In the data rows, 50 means zero.
Here are some points:
[38 37 60 64 37 37 56 38 70 56 69 37 56 37 66 45]
[60 64 44 37 60 46 37 79 51 37 37 64 46 78 38 52]
[38 37 38 61 37 37 75 38 62 37 55 37 42 37 53 37]
[38 48 38 39 37 37 37 40 48 53 37 45 37 55 38 37]
[71 37 56 56 69 37 38 38 39 44 45 37 70 49 68 72]
[38 74 39 37 52 59 37 64 50 52 37 68 37 71 41 39]
[38 59 38 37 43 37 42 40 44 84 64 49 37 62 38 37]
[38 43 38 37 37 38 62 45 76 53 74 37 57 37 52 37]
[78 39 57 37 55 63 54 47 56 37 37 46 40 62 48 70]
[67 37 45 52 37 37 54 38 37 81 54 40 59 47 69 64]
[38 52 39 37 45 73 45 60 61 37 37 64 37 43 38 37]
[49 37 55 62 37 37 61 55 76 59 88 37 62 37 90 51]
[38 37 52 81 37 37 65 38 50 73 73 37 61 37 72 37]
[38 37 62 70 37 37 65 38 60 62 52 37 50 37 66 48]
[38 48 38 65 42 37 63 38 74 60 52 52 47 37 45 37]
[40 74 57 40 64 54 45 67 79 37 46 58 48 38 47 44]
[38 53 38 38 51 37 49 60 54 66 55 60 42 37 59 37]
[38 37 48 47 37 40 37 38 56 72 70 37 39 42 46 37]
[38 62 38 37 71 45 37 89 49 47 46 44 37 42 38 37]
[47 50 38 54 59 65 37 38 37 50 37 64 66 72 48 51]
[76 45 59 46 56 71 37 38 37 41 37 47 43 80 59 71]
[58 69 68 37 72 43 41 63 54 37 37 69 37 43 77 39]
[68 37 90 73 51 43 54 38 42 43 49 43 73 37 66 51]
[38 69 38 37 77 76 37 82 41 37 37 78 37 72 38 54]
[64 59 57 37 49 74 37 48 37 43 37 57 46 50 44 74]
[38 53 38 39 54 51 37 42 49 37 37 37 37 57 38 37]
[56 37 84 48 56 37 60 38 58 37 54 38 59 37 80 37]
[81 39 60 60 43 45 37 38 37 37 37 46 58 62 51 66]
[77 43 46 37 48 52 37 38 37 37 37 60 49 65 44 63]
[74 53 58 42 53 62 37 42 37 70 37 59 45 73 57 73]
Then 16 other points, each followed by its number:
[48 79 38 37 40 80 37 73 37 40 37 85 37 60 39 37] 0
[38 37 38 37 37 41 42 62 53 50 41 39 37 41 38 37] 1
[38 37 38 46 37 46 51 43 62 75 51 37 37 37 38 37] 2
[38 78 38 37 78 74 37 43 37 44 37 77 37 64 40 39] 3
[53 62 38 47 57 65 37 41 37 55 37 70 37 60 38 73] 4
[48 77 38 37 89 62 37 38 41 37 37 77 37 80 38 57] 5
[54 53 38 37 53 43 37 97 50 37 37 55 37 55 38 39] 6
[65 37 71 69 42 37 79 56 48 46 73 37 62 37 61 37] 7
[65 38 87 47 37 55 37 49 76 37 43 48 49 52 59 56] 8
[38 47 38 37 57 60 37 59 55 61 38 47 37 70 38 37] 9
[38 51 38 37 79 73 37 82 41 37 37 68 37 45 56 37] 10
[66 63 41 37 47 62 46 38 37 37 37 58 52 64 56 74] 11
[38 37 42 77 45 37 74 38 38 77 72 37 55 37 38 74] 12
[47 37 60 88 62 37 44 49 49 37 52 37 53 37 59 44] 13
[46 76 43 37 74 67 37 58 37 48 37 61 38 74 42 50] 14
[43 37 51 64 37 37 79 38 80 51 74 37 40 37 66 38] 15
Which of these numbered points is nearest to each point below, ignoring the direction in which the first points spread most? Its number follows each.
[41 37 53 62 37 38 64 57 93 37 62 39 37 45 38 37] > 15
[45 37 46 37 37 37 82 38 78 59 66 37 57 37 62 51] > 15
[65 58 40 53 37 65 39 38 37 77 37 63 40 68 42 78] > 4
[78 56 91 37 66 52 63 46 64 37 51 55 63 52 70 58] > 8
[38 37 39 57 78 37 64 79 50 37 80 57 63 37 65 39] > 10
[38 37 60 68 41 37 76 38 73 48 51 37 53 37 60 37] > 15
[38 39 54 82 37 37 58 38 37 60 75 37 85 40 56 57] > 12
[56 37 45 60 47 37 74 60 72 37 67 37 47 37 52 37] > 15
[38 37 38 64 37 37 67 38 62 38 68 37 37 37 38 37] > 15
[50 43 90 65 55 39 58 38 60 40 58 38 94 37 66 79] > 8
[47 71 38 37 70 67 37 66 55 40 37 74 37 37 40 49] > 10
[38 37 38 38 37 43 48 56 69 37 50 55 37 37 38 37] > 1
[38 76 38 37 57 63 37 47 37 56 37 80 37 60 53 37] > 3
[38 68 38 37 60 59 37 38 44 73 37 67 37 57 45 37] > 3
[65 71 44 37 74 57 37 48 37 37 37 68 37 66 38 65] > 5
Here are 16 other points, each followed by its number:
[38 37 50 74 37 37 73 48 76 63 74 37 61 37 46 37] 0
[43 37 71 80 37 37 78 43 75 48 69 37 65 37 72 37] 1
[38 50 51 37 70 90 37 74 45 37 37 63 37 58 38 38] 2
[40 86 38 37 63 89 37 71 37 56 37 68 37 52 46 37] 3
[43 70 38 37 83 59 47 82 67 48 37 63 37 37 75 43] 4
[73 41 49 37 46 59 44 38 37 38 38 37 62 70 72 46] 5
[50 37 49 47 37 37 57 38 47 37 65 37 58 48 38 40] 6
[41 66 40 37 61 64 37 73 55 46 37 63 37 77 38 65] 7
[49 37 58 66 37 37 58 39 72 54 58 37 62 37 49 37] 8
[38 37 38 53 37 38 65 50 79 70 71 37 37 37 38 37] 9
[52 37 45 37 67 61 47 38 45 37 57 45 57 45 71 50] 10
[38 58 38 37 50 62 37 53 42 55 38 55 37 57 38 37] 11
[38 54 38 37 56 37 60 62 48 50 61 47 61 37 38 37] 12
[38 37 38 63 37 37 37 38 42 58 68 37 69 57 38 37] 13
[60 38 53 66 39 37 72 55 54 37 69 43 67 37 65 62] 14
[53 73 38 51 45 81 37 44 37 53 37 56 37 69 40 65] 15
The same question for these:
[79 38 71 51 37 37 66 57 45 47 61 37 63 37 52 63] > 14
[38 65 38 39 43 57 37 56 37 59 37 54 37 51 38 37] > 11
[42 37 51 63 37 37 77 38 40 44 72 37 50 37 48 37] > 6
[63 39 68 37 71 70 55 38 39 39 55 76 87 42 74 49] > 10
[38 37 51 80 37 37 61 38 37 37 73 37 41 37 38 37] > 6
[38 37 38 59 37 37 50 38 53 79 74 37 72 37 38 37] > 13
[56 37 53 59 37 38 49 38 37 44 48 37 56 48 54 58] > 6
[58 81 38 37 45 65 37 40 37 60 39 65 37 65 42 70] > 15
[74 46 57 37 41 57 37 40 37 59 37 55 66 67 54 75] > 5
[62 44 47 37 55 38 37 60 37 37 37 65 38 74 39 57] > 6
[56 37 50 45 58 44 37 38 37 43 37 47 62 75 53 46] > 5
[66 43 84 51 75 37 68 55 66 37 67 43 65 37 57 37] > 1
[38 37 45 47 37 39 58 38 54 86 45 37 42 37 62 37] > 11
[38 37 38 41 71 43 40 83 74 71 37 37 37 46 38 37] > 9
[38 53 38 54 37 51 43 40 51 88 48 44 37 37 38 37] > 11
